132  115  138   99  134  122
130  114  133   98  143  115
142  136  130  157  123  148
ans = 132

119  138  107  140  124  135
122  139  106  138  123  134
135  136  107  126  134  141
ans = 119

138  134  117  141
129  103  121  115
141  131  120  135
ans = 138

100  108  147  125  146
128  100  110  130  114
126  137  136  123  117
ans = 100

138  127  137  100  122  156
108  120  120  132  152  102
121  106  143  156  120  107
ans = 138

113  106  131  109  138  106  123
114  105  121  107  146  122  144
113  112  131  124  140  116  132
ans = 113
---
[[133 115 103 132 121 110 123]
 [132 121 114 127 111 114 117]
 [130 127 112 128 113 104 115]]	121

[122 111 158 118 101]	158

[146 126 124 130 157 147 122]	157

[[141 128 120 132]
 [116 130 132 141]
 [103 131 109 141]]	128

[150 131 129 121 113]	129

[[132 108 131 133 149 136]
 [137 100 131 141 129 115]]	133

[[143 150  99 121 126 118 136]
 [105 127 129 134 128 143 109]]	126
---
[[124 134 138 127]
 [118 142 151 125]] => 124, 125

[119 115 102 125 114] => 119, 114

[[101 136 137 106 156 122]
 [148 103 104 103 109 148]] => 101, 148

[120 136 157 111 146] => 120, 146

[116 139 140 151 142 111] => 116, 111

[124 130 138 136 118 106] => 124, 106

[129 128 108 118 157 153] => 129, 153

[[128 128 122 124 122]
 [ 99 114 120 106 139]
 [115 104 130 121 153]] => 128, 153
---
[123 109 118 137 107 155] yields 123, 155

[128 119 131 106] yields 128, 106

[112 107 134 111] yields 112, 111

[[116 113 112 139 143 138]
 [145 123 148 144 118 145]
 [111 148 105 134 137 136]] yields 116, 136

[143 150 155 124 141 107] yields 143, 107

[131 138 149 127 124 139] yields 131, 139

[117 124 102 124 103] yields 117, 103

[102  99 124 104 117 128] yields 102, 128
---
[[136 132 142 136 138 125 114]
 [113 107 119 138 144 119 136]
 [101 122 147 118 147 148 113]] ==> 122

[[137 150 129 137]
 [136 153 127 126]] ==> 153

[124 121 145 133 142 149 109] ==> 121

[145 100 106 140 132 128] ==> 100

[[133 135 150 107 129 138]
 [140 148 115 131 121 145]
 [138 124 139 143 147 144]] ==> 124

[[145 117 142 106 130 115]
 [108 145 138 145 150 145]] ==> 145

[[149 148 108 127 149]
 [113 117 123 121 113]] ==> 117

[[126 124 132 124 131 124]
 [111 103 157 108 155 102]
 [138 130 122 129 121 131]] ==> 130
---
[[107 129 128 132 148]
 [114 127 105 147 109]
 [108 150 149 106 119]] ⇒ 148, 108

[107 131 137 112 112 121 123] ⇒ 123, 107

[150 130 152 115 140 139 148] ⇒ 148, 150

[153 129 108 124] ⇒ 124, 153

[ 99 124 104 158 122] ⇒ 122, 99

[104 133 120 121] ⇒ 121, 104
---
[[139 157 107 121 122 149]
 [120 144 145 144 154 136]]: 122

[100 134 117 151 129 123]: 129

[108 131 106 121 117 114]: 117

[136 152 148 114 157 142]: 157

[[114 150 132 145 102 139]
 [130 150 114 121 141 122]]: 102

[109 134 154 121 136 128]: 136

[151 129 133 109 156 112]: 156

[106 130 132 130 153 118]: 153

[104 154 150 110 113 108]: 113
---
[156 138 120 142 142 157] gives 120

[[150 141 108 107]
 [150 150 112 123]] gives 108

[140 157 111 130 101] gives 111

[[130 125 130 131 133 128]
 [118 104 102 147 131 136]] gives 130

[[142 126 145 101]
 [137 119 136 114]] gives 145

[120 150 140 110 122] gives 140
---
array([135, 126, 122, 100, 126, 122, 131]) 100, 135

array([[118, 133, 121, 116, 129],
       [120, 111, 137, 111, 134],
       [129, 133, 136, 125, 152]]) 137, 152

array([[117, 122, 141, 129, 145],
       [156, 124, 119, 120, 151],
       [119, 130, 147, 125, 142]]) 119, 156

array([[112, 129, 136,  99, 128],
       [132, 139, 120, 125, 112],
       [103, 107, 131, 113, 158]]) 120, 158

array([150, 139, 100, 124, 140]) 100, 150

array([112, 114, 111, 137, 156, 113, 134]) 137, 156

array([136, 117, 104, 138, 135]) 104, 138

array([103, 122, 156, 118, 140]) 156, 156

array([138, 149, 137, 139, 143, 150, 137]) 139, 150
---
[[119 129 129 133 143]
 [124 111 115 117 100]
 [127 121 136 138 138]] | 129

[[155 119 129 119 120 152 132]
 [154 113 126 122 143 121 136]
 [153 110 127 130 148  98 148]] | 129

[[138 132 112 108 132 143]
 [131 129 127 119 150 136]
 [128 134 120 121 144 127]] | 112

[[108 141 111 141 116 147 130]
 [105 145 116 141 117 150 131]
 [107 143 129 139 118 154 138]] | 111

[[132 124 125 140 144 137]
 [117 140 131 128 111 126]
 [157 117 131 142 136 118]] | 125

[[105 123 130 129 133]
 [138 115 136 138 121]
 [135 132 132 131 123]] | 130
---
[111 121 141 115 150] >> 141, 150

[[115 128 116 130 115]
 [117 135 128 127 104]
 [131 128 128 125 126]] >> 128, 135

[128 127 129 151 107] >> 129, 151

[133 104 125 132 122 123 116] >> 132, 133

[152 129 116 124 137] >> 116, 152

[126 133 134 157 123] >> 134, 157

[113 104 154 151  99] >> 154, 154
---
[128 137 142 142 151]
151
[142 127 100 110 134 129]
129
[106 127 135 134 139]
139
[143 141 105 119]
119
[123 104 145 147 134]
134
[151 129 102 124]
124
[149 156 133 110 118  99 119]
119
[137 101 125 110]
110
---
147  152  137  150  125 ==> 147

120  142  133  149  137  129  135 ==> 135

114  132  143  138  121  148  155 ==> 138

150  125  142  121  149 ==> 142

120  131  125  123  101  135  129 ==> 125

124  123  100  118  105  131  144 ==> 123

112  145  139  135  143
129  141  131  118  146
153  122  107  114  138
==> 135

131  130  141  129  155 ==> 131

119  122   99  138  147 ==> 122
---
[[130 155 129 130 131 129]
 [134 155 124 120 125 126]] ans = 124

[122 148 127  99 119 129 125] ans = 119

[133 124  98 142 117 136 141] ans = 117

[118 136 140 128 152 101] ans = 118

[138 114 124 150 155 122 135] ans = 122

[[116 110 113 117]
 [149 158 154 153]
 [112 117 115 114]] ans = 112

[109 112 102 129] ans = 109
---
Input:
[[140 155 145 142 124]
 [133 127 130 142 126]
 [139 132 100 123 130]]
Output: 100

Input:
[[128 133 129 149 149 124 113]
 [123 125 126 128 113 126 153]
 [126 116 127 135 132 135 140]]
Output: 132

Input:
[[114 130 131 130 116 143]
 [102 137 146 140 112 131]
 [132 124 126 126 140 119]]
Output: 126

Input:
[[116 133 120 124 121 149]
 [115 133 118 125 121 150]
 [122 116 132 135 139 121]]
Output: 135

Input:
[[127 130 117 125 123 103]
 [108 139 138 126 149 135]
 [135 114 127 127 114 140]]
Output: 127

Input:
[[132 126 126 144 142]
 [138 139 135 130 120]
 [104 124 131 123 140]]
Output: 131
---
Input: [123 105 106 135 148 101 130]
Output: 101

Input:
[[145 115 100 115 131 140 137]
 [151 101 125 155 144 139 116]]
Output: 140

Input:
[[117 128 139 144 150 131 137]
 [109 119 129 126 136 124 141]
 [120 129 140 127 147 141 140]]
Output: 131

Input: [128 131 107 128]
Output: 107

Input:
[[117 129 139 140]
 [127 140 120 124]
 [154 120 118 115]]
Output: 139

Input: [149 150 129 116]
Output: 129

Input: [143 119 124 111  98 129 137]
Output: 129

Input: [103 136 130 121 124]
Output: 121

Input:
[[105 122 116 124 136 122 119]
 [130 119 111 139 151 151 110]
 [140 104 134 108 132 133 152]]
Output: 122
---
Q: [[128, 129, 129, 134, 122, 129, 119], [123, 135, 113, 128, 123, 124, 118], [153, 123, 109, 141, 139, 134, 140]]
A: 122
Q: [138, 152, 122, 122, 121, 155, 150]
A: 121
Q: [131, 153, 130, 107, 102, 130, 119]
A: 102
Q: [[116, 114, 114, 141, 147, 124, 141], [149, 106, 140, 121, 134, 123, 118]]
A: 147
Q: [118, 133, 134, 152, 113, 147, 132]
A: 113
Q: [111, 125, 129, 106, 121, 133, 137]
A: 121
